Each row is where one point has got to under a steady rotation. How many steps took it there?
The counts run from 0 to 461.
[-21 -41  12  10   4  33 -21 -30   2  -5  -9 -25  20   3   0  -7  13 -15
  12 -32 -20 -19  17   7  57   2  18  13  -8  28   2  10 -19 -27   2  14
   7   5  21  24  16  -4   9 -18   0  -1   3   5 -24   2  13 -26   2   9
  42  -6   2 -32  -5  53  29   5  18  30  15 -14  -7   7 -15  -2  15 -32
 -31  26] => 185
[ -8 -15  -4  19 -44  24 -31   7 -49  -8  25   9  10  21 -10   8   6 -26
  17 -12  -8 -29  17  14  31  38   4  -1  -5  -4 -22  19   7 -10  32 -17
   5 -12  10  20  11  -8   5 -12  38  -8   9   8   3 -22  14  -7 -13  33
  62   8  14 -18  20  19   6 -16  -6   3 -42  14  -9   5 -19   3  15 -15
 -14   1] => 94
[-10 -23  -7  53   1 -12  -5 -41 -17 -10   5 -16   1   6 -15  19  21 -16
 -12 -27   4   7  -1  30  34  21  39   8   4 -21 -42 -23  -6  -7 -16   8
   6   1  -4  15  22  24   5   2  -9 -11   3 -37   9  -4 -14 -14 -22  14
  51  19   0  -1  17 -11  12 -25   5  48  -7  -2  -3  -1  14   7   1 -35
 -24  13] => 343
[-10 -38   8  12  -1  -1  16 -27  -8 -22  15 -12  12  29 -25 -15  -5  20
  14 -28   1 -36  28  14  45  25 -12  21  -1  -6 -14 -11  19  -4 -16  12
 -21  -6   9  22  -7   0 -22  25  -3 -20 -52  16 -28  -8  -2 -29 -14  18
  34 -19   0 -19  18  -9  26   1  11  22 -19 -12  10 -22   6 -16  19 -23
 -38  14] => 425
[-13 -37  11   9   1   6 -31 -11  -1   9  24 -28  33   9 -47  -6   6   7
 -12 -28  -2 -12   1   3  52  17  30  21  10  -8   4   3   5   5 -10  30
 -10  19 -12   9  12  12  -5 -11   2   0 -20  -4 -36   3 -25 -29   6  14
  23   9  16 -38  18  -3  32 -21  12  24 -11  11  25   9  -5 -21 -25   2
 -42 -27] => 302
[ -1 -51  27   4 -10  -6 -22   4 -22  -8  10   3  -7  32 -15  -4   8  18
  14 -18   0 -29   9  22  41  36 -10  16   4  16  -3  20  21   5  15  -7
  16   4 -12  11   6 -16  -5  27  21 -24  -9   9 -34 -16 -17  -3  -1   4
  52   1  -4 -39  27  13 -11  -2  24   1 -35   7 -35   3  -9   8  35 -11
 -36  18] => 431
[ -8 -11  -7  22 -41  25 -32   8 -51 -11  34   0  11  13 -14  11   5 -19
  10  -6  -6 -25  13  15  37  35   7  -7  -6 -14 -23  17   8  -7  27 -15
   0 -12  10  23   9  -5   3 -12  35  -8   2   8   7 -15  17 -11 -12  34
  62  12  21 -23  21  19  10 -15  -7   6 -45  12  -2   4 -14  -2   8  -6
 -12  -2] => 95
[ -9 -43  10  19  -4 -27  12   1 -13 -22  31   8 -19  24 -13   2  -4  22
  19  12  -4 -12  14  18  52  26  25 -13  -8  -4  -8 -13  20   6 -12  39
 -11 -24 -25  17  10  10 -14  10   1 -17 -19   2 -46 -43  -8 -20  -7   5
  23  15 -28 -31   9   1  15  32   2  32 -31  14  13 -18   4   5   6  -3
 -31  11] => 439
[-10 -19  -1   8  -7 -20 -46  -4 -47 -11  25 -12  11   5 -29  38  -8  -9
  10 -11   3 -11  24  -3  46  20  16   3   7   1  16  -6  43  -5   3  12
  11 -35 -19  -5  -8  18  17  -3 -12  23   9 -17   9 -20  -3 -10 -24  21
  63  27   5 -11  34   7  -2 -14  -4  32 -28   8  -5 -12 -19   3  -1 -26
   0   0] => 397
[  8 -43   7   9   1 -28 -22 -32  -4 -10   2  -5  13  41 -28  17  10  11
  -2 -44   6 -10  16  12  28   6 -15  16   6 -10  23  16   9   4  -4  -1
 -15  19 -22  19  21   9  12   4 -14   4 -22   5 -10 -27 -39   1 -13  11
  58   6  -5 -33   3 -21   1   5  22  22 -13  -3 -30   0   2  11  31 -28
 -45   9] => 419
[ -5 -22  -1  10 -28  -4  -3 -16 -26 -19  12   4  -8  20  -4  31  -2 -40
  31  -5 -12  -6  40  -1  28  16  29 -33  -8   6   1   3  13 -24  24  14
  -7 -15  -9  12  15   5  28 -24  -1  12  14  -1  12 -41   3  -6 -17  23
  53  19 -34 -23  15  15  11   4 -14  20 -12  -7  -8   4 -16  23   5 -44
 -18  21] => 104
[-11 -40  20   0  -3 -16  11 -12  -3 -16  13 -15   2  34 -31 -18 -16  14
  25 -18  -1 -48  22   9  50  24 -10  17  -2   5 -11  -2  25 -10  -7   9
  -6  -3   1  20  -6  -5 -27  31   4 -34 -39  13 -46  -5   1 -17  -4   9
  36 -22  -5 -24  21  -5  21   1  21   8 -17 -14  -4  -8  -7 -10  23 -12
 -24   9] => 427
[ 11 -42 -13   0  -8  12 -11 -24 -17 -16  11   8  35 -12  -2  -5  36  -5
  25 -39 -17 -18   2   1  33   7 -15   2  -3 -23 -19 -13  22  11   0  12
   6 -24  21  12  25  10  -9 -10  30 -14 -34  -6 -18 -30  28 -10 -31  14
  37  16  -1  -6   3  17  20  13 -11  51 -30  16 -18   0  27  -1  30 -27
 -12 -12] => 163
[-34 -46  -1   5   5  10  -5  -6   6 -11  10 -12   8   0 -10   3   8 -21
  -8 -15 -27 -10 -18  19  57  10  19  -1  -2  -2 -28 -11  -5   3  31   7
  33   0  30   9  24   4  19 -13  37  -7  12   2 -21  -4  12  -8  -7 -13
  57  18  14 -22  23   9  10  -8  -9  10 -14   6 -34  31   1  -9  11 -38
 -46  17] => 38
[ -1 -42  -4  12  -1   3   5 -37 -13 -24   4  -3  18  34 -16   1  10  26
   3 -41   1 -24  26  18  33  19 -18  26  -1 -10 -11 -11  10   3 -14   5
 -22  -6   7  23   7  -1  -6  17  -6 -11 -45  14  -3 -18 -13 -22 -24  24
  39  -5   3 -16  10 -13  18  -1   6  31 -21  -2   8 -28  15 -11  23 -33
 -51  16] => 423
[-15  -1  -2  29 -30 -18 -26  12 -45 -12  48 -11  -3  14 -33  22 -16 -18
  12  11   7 -16  16  10  51  29  34 -26  -3 -17  -5   3  30 -12  -1  14
 -16 -24 -22  16   1  20   1 -13   0   4   4  -5  -2 -24   5 -12 -16  33
  48  23  -1 -24  19  -1  18  -2  -8  20 -33   4  14  -5 -22  -1 -10  -2
   2  -8] => 99
[-40 -51   3  -8  10   3   5  -2   8 -15  -5  -5   4  19  -7   4  -4 -22
   6 -15 -29 -19  -4  10  60  17  23   2   1  18 -25 -21   2  -2  31  16
  35  -9  21   0  25   8  20 -11  23  -7  16  -4 -29 -12  10 -10 -12 -15
  45  14  -9 -13  21  17   7  -5  -8  10  -4   7 -28  19 -16  -6  12 -48
 -44  19] => 36
[  4 -36   6  35  -7   6 -28 -19 -37 -14   0 -20   0   3 -26  -1   5 -14
  14  -6   9 -26   9  21  45  11  30  21  -5   3 -47  -2   2  -4  -6 -19
   8  -9  -3  28  13  -5 -24   8   8 -32 -12 -16  -1  20   3 -14 -14  38
  40   3  38   2  34  16  15 -31  12  35 -13 -19   5 -24  15  -5 -21   3
 -16   9] => 356
[-20  -6  -3  20 -29 -15   5   2 -14 -10  30   3  17  41 -24  -3  -8 -33
  34   0  -7 -49  23  -2  34  33   5   6  -4 -10 -23  13   0 -30   4  14
 -21   2  -8  22   6  19 -25 -10  13 -25 -21  -4 -41 -41  15  -6 -15  26
  38   3 -18  -4  -3  -5  26  -6 -13  16  -6  -4  24 -20 -26  -4  12 -19
  -9 -12] => 88
[-12 -24   2   7  -2 -16 -35 -11 -43 -12  23 -13  13   2 -23  40  -4 -11
  13 -11  -3  -7  25  -4  40  22  19   0   4   7  19  -8  36 -13   2  15
  10 -33 -15  -6 -10  13  24  -1 -18  26  10 -16  13 -21  -2 -14 -25  24
  61  28  -3 -13  38  10   4 -18  -9  33 -23   4  -3 -11  -9   8  -1 -31
  -3  13] => 398
[-16 -36   5  -2  11  10 -23 -25  -7  -5 -17 -16  17  20 -13   5   7  -2
  20 -28 -12 -19  28  -9  61   2  25  15   0  36   8 -14  -3 -16 -11  24
   7 -16  -2  16  19  13  -2 -26 -22   6   3 -11 -28 -18   5 -26 -14  15
  24   3 -17 -15 -14  48  27  19  20  44  13  -2   0 -19 -24   0   8 -35
 -16  12] => 182
[-15 -37   3  46 -28 -21 -21   5 -31  -5   3  11 -24   0   2  36  -6 -14
  26   5  -8 -18  12   4  36  24  25 -24 -18   4  -4  -1   5  11   7  14
 -14   1 -16  29  29  22   2 -10  14  -2   7  -4 -35 -45 -15  17  17  21
  45   8 -31 -36   9 -11  -2  25  -6   8 -10  -1 -18 -14 -12  34  10  -7
 -22   4] => 214
[-14 -22  -1  37  -5 -14 -23 -15  -5   0   1 -24 -10  19 -31   2   6 -30
  -4 -13   5 -11 -10  24  54   1  39 -14  -3 -20 -27 -22   1  12  14  -8
  16   2   0  18  41  27   3 -21  17 -19  24 -16 -23   3 -16   3   0   0
  54   9  15 -11   5 -12  11   6  18  15 -16   7 -47  39 -12   8  12 -18
 -20 -15] => 338
[ 14 -32   5  22 -17 -28 -12 -39  -7 -19  11 -15  12   5 -28   8   1 -19
   0 -29   6 -10   8  19  29  -8   2 -22  -4 -29   5  20  20 -16  -2   1
 -32  20 -12  27  20   9  15 -11  -5   1 -30   6  19  -6 -18   3 -14  23
  59   9  -2 -36  23 -26  21  -1   9  27   1 -35 -26  18  16   3  10 -23
 -32   5] => 120
[-19 -19 -15  27   3   2   2  -8 -16 -14   2   4 -20  37 -10  20  -6  -3
   3  -3  -8  -6  17  17  49  28  40 -11  -5  13 -26 -53   3  14   4  17
  12 -21  -1   6  32  28   1 -16  -4   2   7  -7 -16 -39  -9 -10 -31  17
  31  23 -23 -15  -1   6  14  15  -4  29 -21  22 -10 -11 -21  -3   1 -40
 -32   5] => 329
[ -1 -47  20  -3  -7  -3   4 -26 -15 -33 -16 -11  11  14 -19  -9 -14   0
  27 -23   4 -47  27  16  41  19  -3  17  -3  14 -25   0  32 -23   1   1
  -5  -5  10  14  -9 -18  -4  25  -4 -26 -33   7   6  12   2 -14 -19  25
  41 -10   3 -24  51  13  12 -18  10  15  -7 -37 -11  -4   4  -5   8 -30
 -35  23] => 129
[ -9 -24  -5  56   2 -13   5 -48 -12  -9  10 -21   0   0 -13  16  18 -23
  -6 -21   1   2   6  26  32  17  39   1  -1 -24 -44 -23  -8 -17 -17  14
   1   5   2  17  20  22   0   2  -8 -15  -6 -36   1  -7  -8 -12 -22  17
  50  14  -4  -3  18 -12  20 -26  -1  51   0 -15  -1  -4  18   8  -1 -36
 -21  15] => 344
[-22 -43  11   3 -21   3   1  -5  -2 -22  18 -27  11   8 -14  22  -5   4
  -2 -24  14 -37  -4  13  63  12  20  25   6   1 -22   7   5 -25   6  13
   7 -14  14 -12 -11   3  36   2   7 -22  16 -22  -5  -9  -9 -18 -21 -12
  49  32  30  -1  21  22 -21   6   4   7   2   7  19   4 -15 -20   3 -42
 -37  17] => 263
[  0 -30  -5  -2   1   1 -22 -10 -19  -7  19 -10  30 -12 -28 -18  11  -4
  31 -29  -7 -32   0  -4  57  10   3   3  -1 -12 -13 -22  35   2 -13  16
   8 -36  14   9  11  20 -26  -3  16 -18 -30 -13 -35  -5  35 -20 -21  18
  29   7   6  -1  16  21  33   7   3  48 -30  11  -6   0   4 -14  16  -7
  11 -24] => 166
[-24 -45  15   6 -17  -5 -26  10 -12 -21  11  -1  24  16 -17  13  14 -31
   7  -5 -12 -35  -3  13  31  15  12  24   1 -13 -16  55 -16 -27  30   4
   9   9 -13   5  16  -6  27 -24  27 -22  16  -9 -10 -25  -2  -5  -4   2
  64  23  24 -11  20  22 -16 -21 -14   4  -3  -2  11   9  -5  11   0 -22
 -42   7] => 376
[-14 -31  -8  24 -24  -7 -23   7 -20 -21  35  -1  30   0 -21  18  17 -23
  -9  -4 -12 -21 -14  14  32   5  -3   6  -4 -42 -14  44 -13 -14  18   6
  -6  11  -4  17  17   4  19 -32  29 -11  -8   4   0 -30   4  -3 -15  16
  65  32  35 -14  13  -3  -2 -10 -21  18 -14   4  19   1  15  -7   0 -12
 -40  -3] => 379
[ -9  -8  -5  26 -41  13 -34  11 -56 -12  45  -3   9   8 -20  14  -2 -14
   4   0  -3 -22  13  17  41  31  11 -11  -7 -19 -21  12  13  -4  17 -11
  -5 -16   5  24   6  -1   4 -13  31   0   0  10  11 -13  16 -13 -11  37
  61  15  22 -24  23  15  15 -14 -11  11 -48  11   6   3 -11  -6   3   0
  -8  -8] => 96
[ 10 -55  11  -6  -9  -9  -5 -30   2   9   5 -20   8  -1 -25  12  -7 -21
  41  -9 -10 -13  38 -31  51   3  34  -5   4  20  19 -10  18   2  -2  34
 -13   1 -23   7   6   8  -2 -10  -4   0 -25  -9 -53 -33 -12  -9   8  14
  12   9 -18 -25  17  -2  36  10   2  41   1   2   2 -11   5   0 -19 -21
 -26  -2] => 292
[ 11 -44 -11   3  -9  10 -12 -24 -12 -13   9  17  34 -12   5  -1  38  -6
  27 -38 -17 -14   2   1  27  12 -16   5   1 -21 -15  -6  20   7   5  15
   7 -15  18   7  23   8  -1 -10  28 -15 -27  -9 -14 -39  22  -4 -29  10
  43  21  -9  -3   4  18  13  10 -14  51 -26  16 -23   2  25   7  36 -34
 -16  -9] => 162
[  7 -37  -5 -13   5 -14 -18 -30  -8 -12   2 -17   8  18 -32  14 -14 -25
  26 -18  -8 -19  39 -21  52 -20   6 -26 -15  -2  38 -11  24   1  14  -2
 -20 -18  -1  22  19  16  15 -28  -2  13 -14  22 -16 -22  -6  -3  -9  21
  54  -2   3 -15  -1  -6  30  27  -2  22 -11  -9 -34  11  -1   6   3 -31
 -20  -1] => 405
[-29 -37  15   2  -8 -18 -12  13  -5 -24  -2 -13  13  35 -40  -3 -12 -27
  29  12   2 -53  15   1  54   4  32  23   0   2 -19  24  -4 -27  19  17
  -3 -16 -17  11  17   7  -2 -26   9 -36   9 -13 -36 -18   4 -12  -4   8
  35   8  19   7   7  18   1   3  -7  10   8  -5  31  -7 -19  -3 -21 -11
 -33 -11] => 372
[ -2 -24  -2  55  -2 -18  11 -46  -5 -10   8 -20   1   0 -11  10  14 -31
   5 -18  -1  -3   8  20  33  14  36  -5  -5 -22 -43 -22  -6 -21 -18  14
  -6   7   0  24  20  23 -10   5  -7 -21 -14 -31  -6  -7  -2  -7 -20  15
  45  11 -11  -5  16 -16  26 -22  -4  50   6 -24  -4  -6  22   6  -3 -33
 -18  19] => 345
[ -8 -17 -14  35  -9  -1 -19   6 -14   0  39   4 -25  17 -16  14 -15  -1
  -9  12 -13   0  -8  21  55  22  24 -35 -18  -9 -10 -25   7  25   5   7
   5   8 -11  21  30  25  -8 -18  18   5 -10  19 -28 -29  -8  10 -24  26
  49  32  -8 -46  -1  -8  20   7  -2  24 -30   9 -25   1  -8  -9   7  -6
 -30   5] => 325
[ -4 -59  11  11   7 -13   9 -10 -17 -42   3   7  -9   4 -10  14   3  27
   9   7   1 -21  19  26  39  15   7  12 -12  -1  -9  -7  19   5 -12  28
  -8 -21 -17   9   0  -6   9  12  -4 -14 -27  12  -1 -30 -14 -15 -28  13
  37  25   5 -27  29  14  -6  12  -9  34 -17  -4  20 -29  24  -2 -14 -19
 -56  31] => 140
[-22 -18   7  36  -5  -6 -51  -6 -15  -1   2 -27  18  20 -31   7  11  16
 -21 -32   3 -21 -11  23  59   5  10  19   4  -4   5  21 -13   0 -21   6
  -6  18 -13  28  21  25  -6 -25  -7   6   4  -4 -29  -3 -14  -8   3  15
  42  10  18 -37 -15   3  10  14  34  23   4   6  -7  -6 -27 -20  22  -6
 -33 -10] => 191
[-15 -41   3   5  -4  -5  -3   4  -9 -32  -2  -7  12  30 -35  -5 -12 -19
  22  15  -3 -48  22   8  55  -7  27  12 -13  -9 -23  14 -10 -15  10  10
 -16 -20 -12  26  20   4  -6 -32  14 -36 -11   1 -27 -15   9 -17 -11  21
  25   5  30   9   5  16  15  12 -10  17  -1  -4  43 -25  -2 -11 -32  -4
 -37 -11] => 370
[ -1 -44   8  30  -8  -3  -6   0 -30 -24  38   4 -15   6 -13   8  11  37
  -2   5  -2  -3   7  32  48  26  11  -6  -9 -16 -11  -1  17  20  -9  19
  -5 -18 -13  24   5  -4  -5  15  13 -11 -26  16 -20 -28 -10 -22  -8  15
  37  21   3 -43  19   4  10  15   5  29 -50  20  10 -17  20  -3   4  10
 -38  18] => 436
[ 10 -63  11 -19  -6  28 -26 -29  -1   7 -22  -9  25  13 -19   3  16 -15
  31 -37 -13 -11  33 -21  38   5  21  18   8  26  10   0   1  14  23   7
   6  10   0   8  27  -9  12 -20  17  -1  -3   1 -35 -19 -24 -12   7  12
  27   1   3 -26  12  20  23   0   8  19  -8  18 -20  11   2   9 -11 -31
 -45  -9] => 296
[ -8 -50  29   0 -11 -15 -16   4 -16 -12   7  -3  -6  36 -18 -11  -2  14
  24 -15   1 -37  13  17  46  34  -9  18   4  17  -4  14  23   1  12  -2
  13   4 -14  13   3 -11 -12  31  16 -28 -13   8 -44 -13 -12  -3   2   3
  48  -7  -9 -38  24   5  -5  -3  25   1 -32   0 -33   5 -13  11  34  -8
 -28  14] => 430
[  4 -42  11  31  12 -15 -20 -31 -14   8  22 -22 -10  -6  -6  10   6 -28
  14  19  -9  -6  15   1  48   2  27  -4 -10  11   0   1 -11 -10 -15   1
   0  17 -25  40  12   3 -14   9   4 -11 -14  -7 -37 -10  -3  -5   9  26
  56  22   9 -24  14  12  24 -20  -3  50  -3 -23 -13 -22  25  19 -16   0
 -11  38] => 63
[-24 -49  12  15   6 -10 -10   0  -7 -28  33 -13  22 -16 -23  -2  24  12
  -2  -9  -1 -17 -16  27  49  18  14  16  -2 -40 -20   3  19   0  -8  38
   4 -23   4   2  -1  11   6   4  19 -26 -14 -16 -22 -12  -1 -29  -7 -16
  47  23  23 -19  27  10   5   6 -10  31 -29  16  21  20  20  -6   2  -7
 -29 -12] => 153
[  9 -61  12 -18  -8   7 -17 -23   7   9 -14 -12  16  13 -21   7   2 -22
  45 -23 -14 -18  39 -31  43   1  26  10   6  33  20  -3   7   8  14  16
  -4   5 -13   6  20   0   7 -20   2  -2  -7  -6 -51 -29 -21  -6  10  11
  16   3 -17 -23  12   8  27   8   8  26   2   9 -16   5  -3   7 -11 -29
 -35  -7] => 294
